128 stands for zero in the data rows.
Each row has a hidden score. How much does it go up from the first row of each pair to the second? 15 means little or no change, 30 a big rise and 0 a big fall. The score is a weighted sum of the row's numbers plus the product of two more (or one squared), each taken from its middle value.
[188  70  71  70 114  71 116  86 182 150 124 155  71 145  70 190]
[153 190 112 189 190 189 100 190 171  71  94  86 104 100 182 101] ~ 26
[163  70 123 137 133 159 139 190  78 158 104 143 179 102 136  72]
[126 139 120 182 147 144 126  70 124 189  70  84 173 123 133 100] ~ 12
[135 112  94  76 172 124 105 112 101 116 170 133  71  71  78  72]
[ 71 178 143 190 144 189 149  92  93  86 190 125 128  71 160  76] ~ 15
[ 89 123 158  93 153 189 135 123 176  86  70  71 190  98 165 129]
[188 124 166 190  70  71 191 145 171 153  95 189 128 177  78 136] ~ 9
[179 157  98  70  93 161 129 125 120 189 140  83 175 175 118 105]
[137  70 106 171  76  71 128 153 192 162 177 131  94 191  97  72] ~ 20
[126 149  86  70 108  71  71  91  97 124 190  91  87  71  70  82]
[188 125  71 105 168  71 161 133 189 158 144 182  95 191 154 143] ~ 20
[102 150 191 190  76 132 186 119 167 119 151 178  81 191 135 177]
[ 71 109 172 190 190 116 137  70  93  78  98  71 190 127 129 141] ~ 12
[ 71 120 133  86  74 167  72  70 143 111 112  96 158 156 189 136]
[109 162 191 116 162 144 191  84  71 111 170  71  75 191 122  93] ~ 14
[ 71 190  81 102 178 175 132 126 144 117 190  88  98 126 190 138]
[122 128 142  97 190 124 109  70 139 175 116 110  71 183 158  72] ~ 8
[127 145 137 166 152  96 130 151 135 110 144 189 130 131  95  98]
[ 71 190 131 190 148 189 156  70  86 155 140  91 112  98 190 190] ~ 23
[141 150  71 158  95  97 101 151 133 173 136 156 132 127  71 159]
[188 160 142 159  82 189 157  70 192 155 142  71 183 191 111 183] ~ 16
[ 98 103  71  91 154  87 103 132  75 189  70 132 150 112 120 122]
[132 190  82 106 147 189  71 168  88 148 190 111 171 161 131 132] ~ 14
[118  97  84 163 121 189  99 139 138 118 190  71 190 163 140 148]
[ 79 173 102 162 173 123 130 181  71 120  70 127  96  71 190  72] ~ 20
[ 71 161 120  70 102 105 123 115  71  71 158 110 122 131 190  72]
[100 157 191 181 107 122 166 120 129 100 109 135 131 178 187  83] ~ 11
[167 140 191 169  70 170 148 160 161 120  70 111 158 190 142 179]
[113 112 146 165 149 139 176 133  80 189  92 120 129 155  70 116] ~ 12
[126 140 119 130 190 189  94  70 136  71 112 100 190 184  92 134]
[120 137 113 156 187 144  71 153 123 189 146 125 172 133 123 163] ~ 15
[186 105 138 190 122 188 165 137 169  78 145 128 190 174 142 190]
[178  70  76 182  94 152  71 170 192 166  84  97 190 147 118 190] ~ 13
[143 128  98 125 155 139 104 138  78 125 104 144  85 149 167  76]
[169  70  71 119  75 144  71 190 192 168 138 117 190 176  74 190] ~ 12
[145 131 149 126 120 187 118 179 114 189 137 125 104  85  70 101]
[134  70 106 118  70 124 124 108 102 116 133 128 156 114 122 164] ~ 21
[167  70 115  81 118  71 109 131 124 113 115 138 121  71 109 135]
[ 90  70  71  86 132 131  71  99 130 122 119 124 116  92  70  80] ~ 13
[ 97 110  95  92 118 189 100 165 116  82 148  75 130  88 180  72]
[117  98 109 181 154 154 131 120 146  76 150 189 114  71 163  78] ~ 13
[178 147  99  70 102  71 148  82 123  75 190 169  71 138  90 141]
[112 168 135  70 124 108  86  77  79 108 110 102  71  98 118  72] ~ 14
[120  70 154 126  70 102 100 190 136 189 151 143 115 139  82 125]
[187  70 101  88 183  95 171 190 192 105  99  80 162 102 104 186] ~ 24
[154 147  98 176 155 105  71  73 141 123  94 137  71  92  87 112]
[188  70  89 184 131  71 191 179  80 189 127 185 148 145  70 190] ~ 15
[126 190 191 129  94  71 149 181 102 185 164 189 143  71 125  86]
[ 71 137  88 117  70 189  71 185 147 113 102  71 120 106 135 114] ~ 24
[160 162  87  70 163  71  98 122  71  86 109  71  71  71 107  72]
[157 170  71 107 120  80  76  87 120 165 190  90  91  83  70  72] ~ 7
[185  86  82 111 126  71  97 190 130  71  98 181 109 105 169 152]
[132  70 191 190  70 105 189  96 178 110 103 124 137  71 190 134] ~ 10
[152  70  71 123  70  96  71 175 157 133 189 178 190 169 100 190]
[ 71  73 124 130 190 120 181  70  71 102 180  79 163  71 144 177] ~ 24
[171 148 100 112 123  77 144  83  71  76  77 110 103 116 150  78]
[165 102  75 160 157 141 131 162  71  95 187 153  71 117  77  72] ~ 18
[171 121 109 157 156 157  89 126  97 105 120 151 190 191 148 106]
[167  70  90 134  84 157 176 190 116  96  76 176  98 182  70  93] ~ 19
[ 88 132 134 190 190 189 191 118 139 102 190  94 129 104  84  72]
[188 190 166  70 139 113 131 155  77 107  86 188  88 175 112  72] ~ 12
[127 122 145 189  70 149 152  98  89 152 132 104 175 119 170 147]
[119 190  71 181 190 189  71  70 107  71 190  71 190 110 129 122] ~ 12
[168 157  94 122 153 128 104 120  71 168 177 189  71 177 133 175]
[ 74 109 127 166 129 177  71 122 184  71 190 157 147 166 122 138] ~ 17
[ 75 190 191  76 190  83 191  70 174  86 168 148 180 122 138  93]
[133 190 135 166 190 189 149 132  74  93  93  87 132  87 136  93] ~ 16
[ 71 190 111 146 190 186  71  70 123 138  84 158 134 139 166 145]
[136  95 153  97 190 125 178 172 121 158 102  77  71 120 147 115] ~ 23
[ 92 190 105  70 190 109 162 121  80  71 126 116 112 191 102  72]
[154  70  71  95  74  87  98 171  87 126 181 109  97  71 167 142] ~ 17
[153 190 114 160  70  99  71 184 104  81 190 107  80 141  96 138]
[146 141 170 128 138 189 127 139 144 185 190 116 124 174 190 106] ~ 10
[ 71  70 119 190  70 105 151  70 149  90  70 103  83 143 122 136]
[ 71 107 155  84 151 157  94  70  83  80 148  86 164 112 142  84] ~ 8
[ 92 164 169  70 170 106 143 181 111 189 124 189  71 132 151  73]
[137 123 191 190  91 184 191 158 151 141 150 189  95 183 169 132] ~ 15
[ 71  80 136 190 150 189  93 137 105 120 108 172 118 142 134  98]
[102  97  99 180  95 174 191 165 152 150 151 179 124 134 119 127] ~ 16
[ 84 176 140 188  70  74 191 106  80  71 170 111  84  99 160 166]
[188 145 115 155 106  71 143  70 141  71  70 189 138  76  89 162] ~ 2
[158 147 123  70 124  82 143 172  71 147 145  95  71 116 180 125]
[187  99  83 166  96 149 144 190 152 105 129 163  97 100 116 176] ~ 13
[188 170  87  96 152  71 127 188 179  90  70 145 133  92  70 156]
[125 170 191 126 176 147  79  70  80  71 169  94 139 117 144  72] ~ 5
[ 77  94 111 138 116 102  71 162 120 119 113 158  71 137  81 125]
[140  70 100 140  89 128  97  93 192 136 122 103 153 191 144 190] ~ 14
[103 105 126  89 165 123 158 173  96  88 190 103 173  77  93  98]
[188 172  76 157 104  71 142 114 123 189 125  75 119 102 140 172] ~ 11
[145 125 123  76  97 104  82  79 123 102 133 100  99 107  81  72]
[ 87 174 128  70  87  88 126 111  71 122 190  71  71 176 111 100] ~ 23
[188 113 191 190 133 137 158 130 106  80  70 185 189 139 186  99]
[162  85 132 190  70 153 164 152 141 189 117 146 124 190 158 189] ~ 20
[109 121 169 129  99 180  80 103 106 140 156 126 164 129 169 105]
[159  70 122 190 147 108 177 150 161 112  91 132 142  71 190 117] ~ 22
[ 97 119 127  86  80 113  89  89 151 119  88 119  99  82 100 102]
[125 190 148  70 166 188 152 119 104 189 112 141  71 107 190  72] ~ 13
[123 165  92  83  70 105  71 190 104 138 126 121 182  71  87 190]
[175 169 151  75 116  88 160 144  71 151  74 189 123 191 102  74] ~ 10
[150 113  71 114  80  80 135 166 115 147 117 105 157 191  89 163]
[188 159 191 109  79 160 170 113 179 185  71 167 190 106 106 153] ~ 6
[159 119 159  70 131 124 129 160  86 162 105  90  71  71  70  96]
[182  81  71 127  86 127  71 190 158 177  70 143 168 191  70 147] ~ 11
[ 90 131 191 190 108 171 158  88 150 126  79 185 157 100 175 190]
[188 142 191 190  90 138 130 131 192 116  70 158 190 189 150  93] ~ 8
[106  78  71 116 190  72 117 190 153  82 134 153 131 130  74 168]
[166 154 157 116  71 104 116 190 126 189 118 114  71 125 147 103] ~ 5
[114 190 156  88 142  85 170 190  71 176 190 132 151 145 150  91]
[146 181 175 166  94  71  71 181 136 189  70 120 125  84  79 137] ~ 12
[188 135 191 133 140 159 191  93  71  97 123  87 108 175 122 113]
[159  70  85 123  80  71  71 120 150 173 166  94  83 158  94 177] ~ 17
[177 157 129 120 171  74  99  70 101  71  70 140  75 111  70 152]
[ 71  99  72  70 115  75  77  70  71 100 154 189 131 135  72  72] ~ 12
[169 102 101 125  90 173 116 112 192 182  91 189 189 103  70 190]
[ 71 190 191 126 180 150 154  70  71  71  70  79 111 102 168  93] ~ 25
[129  96 187 178  89 168 120 147 192  71 116 101  85  71 154 177]
[141 109 127 156 119 104 103  70  71 138 130  71 128 113 108 117] ~ 7
[123 125  71 129 122  77  71 106 115 132 138 166 130 108  90 117]
[121  70 104 129  92  89 136 163 100 112  89 148 112  94 159 115] ~ 21
[ 72 153 191 137 144 189 136  70 144 110  94 141  97 147 144  72]
[ 71 183 172  99 190  89 145 183  78  71 130  71 105 191 171  72] ~ 25
[ 99 125  94 145 106 155 117  78 163  97  73  71 157 191 175 131]
[ 85 103  96 141 143  81 156  92 109 128 188 119 166 160  84 104] ~ 12
[135 131  97 129  93  82  71 102 192 189 177 134 100 154  78 190]
[ 88  89 148 105 131 166  93 155  71  85 101 111  77  81 107 147] ~ 24
[150  91 102  70  70 131 120 150  75 137  70 117  71 176 111 141]
[ 90 143 150  70 190  76 161 188  95 148 177  71  71  97 107 120] ~ 17
[137 146 123 159 114 113 130  98 102 139 190 168 148  71  74  86]
[188 134 140 145 128 113 147 142  96  71  75 189 155 142  98 190] ~ 19
[134 133 161  92 108 183  81  70  84 147 144 119 132 181 156 137]
[ 92 129 109 188  76  81  87 150 192 189 190  81 145  71 154  97] ~ 14
[ 71 128 140  99 129 168 141 101 148 132  70  71  75  71 157 143]
[138 115  71 119  79 126  82 190 110 117 121 161  99  78  79 128] ~ 8
[188  84  85  98  70  84 113 190 190 189  72 189 114 129  76 176]
[ 95 146 191  70 183  99 191  70  71 158 178 115 100 191 182 133] ~ 20
[114 190 143 107 190 171 126  70  91 149 146  71 109 142 190  72]
[ 81 121  71 128  70 124  71 124 139  98 108  71  71 128 151 173] ~ 26
[164 148 183 144 169  76 191 132 168 172  70 189 135 184 152 185]
[160 185 136  88  70  98  86 145  90 135 126 156 116 130 152 115] ~ 14
[155 155  71 102  70  71 131 190 179 121 143 189 170 191  94 174]
[102 110  83 151  82 113  71 168 114 185 116 145 132 117 133 135] ~ 15
[188 136 141 150 138 189 172 101 165 112 134 143 171 178  95 119]
[141 178 125  70  76 110  71 144 111  71 113 128  76  84 100 108] ~ 21
[155  72 170 105 101 123 191 129 184 145 152 189 175 114 150  77]
[ 71 185 159 107 169 175 100 186 139 107 140  71 187  96 173 139] ~ 22
[188  83  71  91 144  94 123 182 186 141  92 148 190 174  90 147]
[188 137 164 105 145 153 191 166  71  90  87  98 131 191 150  72] ~ 14
[145 125  71  70 146  71  92 190  71  71 190 189  83  85 101 127]
[ 71 132 180 102 125 113 164  75 125 121 103 175 154  71 103  98] ~ 6
[146  88  71 157  70  74 119 119 113 111  70 185 177 165 102 175]
[152  70  92 190 124  71 131 157 160 189 121  71 152  85  91 142] ~ 18
[ 93 190 191  89  88 189  82 124  96  71 171 167 150 101 190  72]
[101 174 132  70  70  91 116 144 192 160 145 189 143  98 112 177] ~ 15
[ 71 118 116  86 190 107  91 129  93 184 134 114  71 161 128  72]
[ 97  79  83 122 150 151 160 148 138 189 124  78 148 120 150 102] ~ 16
[177 158 136 119 177 125 179 128 139 180 170 178  71 133  70 127]
[157 120 152 183  70 126 191  70 157 104 134 189 106 191 107 190] ~ 18
[ 85 146  91 140 190 127 143 140 108  71  72 146 136  97 176  79]
[126 135 141 115 162 148 140  92  71 126  70  71 118 170 149 148] ~ 11
[104 102 184 128 188 137 185 137  71  88  70  71 156 134 149  72]
[168 141 149  70 186 102 132  80 147 101 154 139 124 170 123 135] ~ 11
[115 144 125 183 100 189 149  73 117  72 152  96 144 131 190 135]
[172 119  96  70 148 130  71 122 129 134 190 177  71  79 115 154] ~ 11
[ 98 178 191 122 190 173  71 132 154  73 176 156 122  88 182 135]
[160  70 122 132  99 115  71  96 192 166  70  81 109  82  70 190] ~ 13
[161  70 167 188 116 159 122 106 168  72 107  71 190 158 129 190]
[ 71 107 104 138 144 189  71  70 192 142 143 114 139 191 173  92] ~ 12
[121 190 191 173 109 189 156 124 174 128  70 156 190 130 190 152]
[142  86 176 190  76 166 165  99 133 111  70  88 190  71 184 190] ~ 24
[133 165 134 116  70 130 121 103 110  96 107 189 100 122  70  89]
[162  70 146 174 109 189 185 150 116 189 101  88 190 158  92 190] ~ 20
[131 145 157  88 190 189 191 141 166 172  88 144 145 191 144 190]
[187 145 121 113 138  71  80 106  77  71 143  89  71 112 115 112] ~ 18
[188  70  71 134  70 141 108 119 192 165  70  76 190 150  70 190]
[ 71 190  99 187 145 125  71  70 167  71  97  83 155 130 123 190] ~ 19
[133 124 114  78 111 113 185  70  79 189 101  71  71  71 173 124]
[176 108 132 166 152  71 162  93 180 176  93 152 163 157 117 173] ~ 5
[188 113 174 190  78 170 191 124 192 182 125 189 142 135  73 132]
[181 117 191 108 131  71 117 112 162 162 175 149  78 191 153 181] ~ 22
[136  70 102  70 155 110 121 176 168 163 146 123 143 114  70 190]
[160 122 183  85 139 118  83 190 109 106 158 189  71 164 113  73] ~ 15
[ 71 135 191 114 135 169 119  70 103 154 139 114 100 191 156 103]
[140 186 129  86 178 102 138 144 108  71 126  71  71 144 149  98] ~ 20
[ 96 137 154 174 113 185 176  70  72 189 104  87 138  71 171 114]
[113  93 109 140  70  71 158 128  81 189 157 188  89 159  84  82] ~ 9
[ 71 180 191 117 190 189 178  79 117 105  98 107 121 139 190  72]
[ 83 123 165 190 160  71 132 145 117  71  99  83 122 138  96 128] ~ 20
[144 144 164 146 173  71 191  82  71 184  70 163  71  71 154  72]
[137 127 153 134 128 122 163 182 192 183 190 167 163 131 133 135] ~ 16
[124  70  71 125  70  71 124 180 160 125 115 141 156  93 129 145]
[ 76 190  98  70 159  87  82  83  80 113 176 189  71 191  72  72] ~ 10
[ 71 190 191  70 184 189 179 112  71  71 167  71 121 137 131 165]
[ 71 115 122 162 186 189  71  70 139  98  70  71 139 191 101 114] ~ 6
[150 114 128 159 101  71  71 114 192 121 123  94 144  72 106 145]
[ 99  70 121 123 142 158 135 132 128 144 170 117 122 100 102  82] ~ 16
[145 134 181 147 132  94 191 114  71 109 121 178  71 127  96 140]
[ 81 102  85  97 108 127  71  70 107 106  90 110 113  96 173 190] ~ 22
[141 136 139 109 190  84 102 174  78  85  74 150  85 141 185 104]
[130 127 139 146 190 113  94 169  95 114 139 172 147  71 136 102] ~ 10
[ 85  73 108  70 190 123  71 160  78 137 186  71  71 145  78  72]
[141  70 133 166 190 189 112  70 150 147 136 162  77  92 108 145] ~ 9
[136 179 170 110 169  71 129  92  95  89 151 109  71 182 125 132]
[185 123 180  70 125 115 125 138  87 125 181  71  73 186  94  72] ~ 13
[168 140 116 109 184  80 165 161  71  77 142 115  93 126 138  76]
[188 132 191 176 153  75 146 149 192 189 150  71 136 169 163 172] ~ 7
[ 73 137 128 132 142 143 125 181  79  71 190 164 122 104  86 109]
[ 71 128 128 138 148 181 125 112  71 111  70 125 136 183 159  92] ~ 12
[152 140 149 119 110 128  88 157 147 136  70  89  71 167 114  72]
[ 94 152 130 123 177 169 177 149 167 101  91 189 114 191  75 155] ~ 16
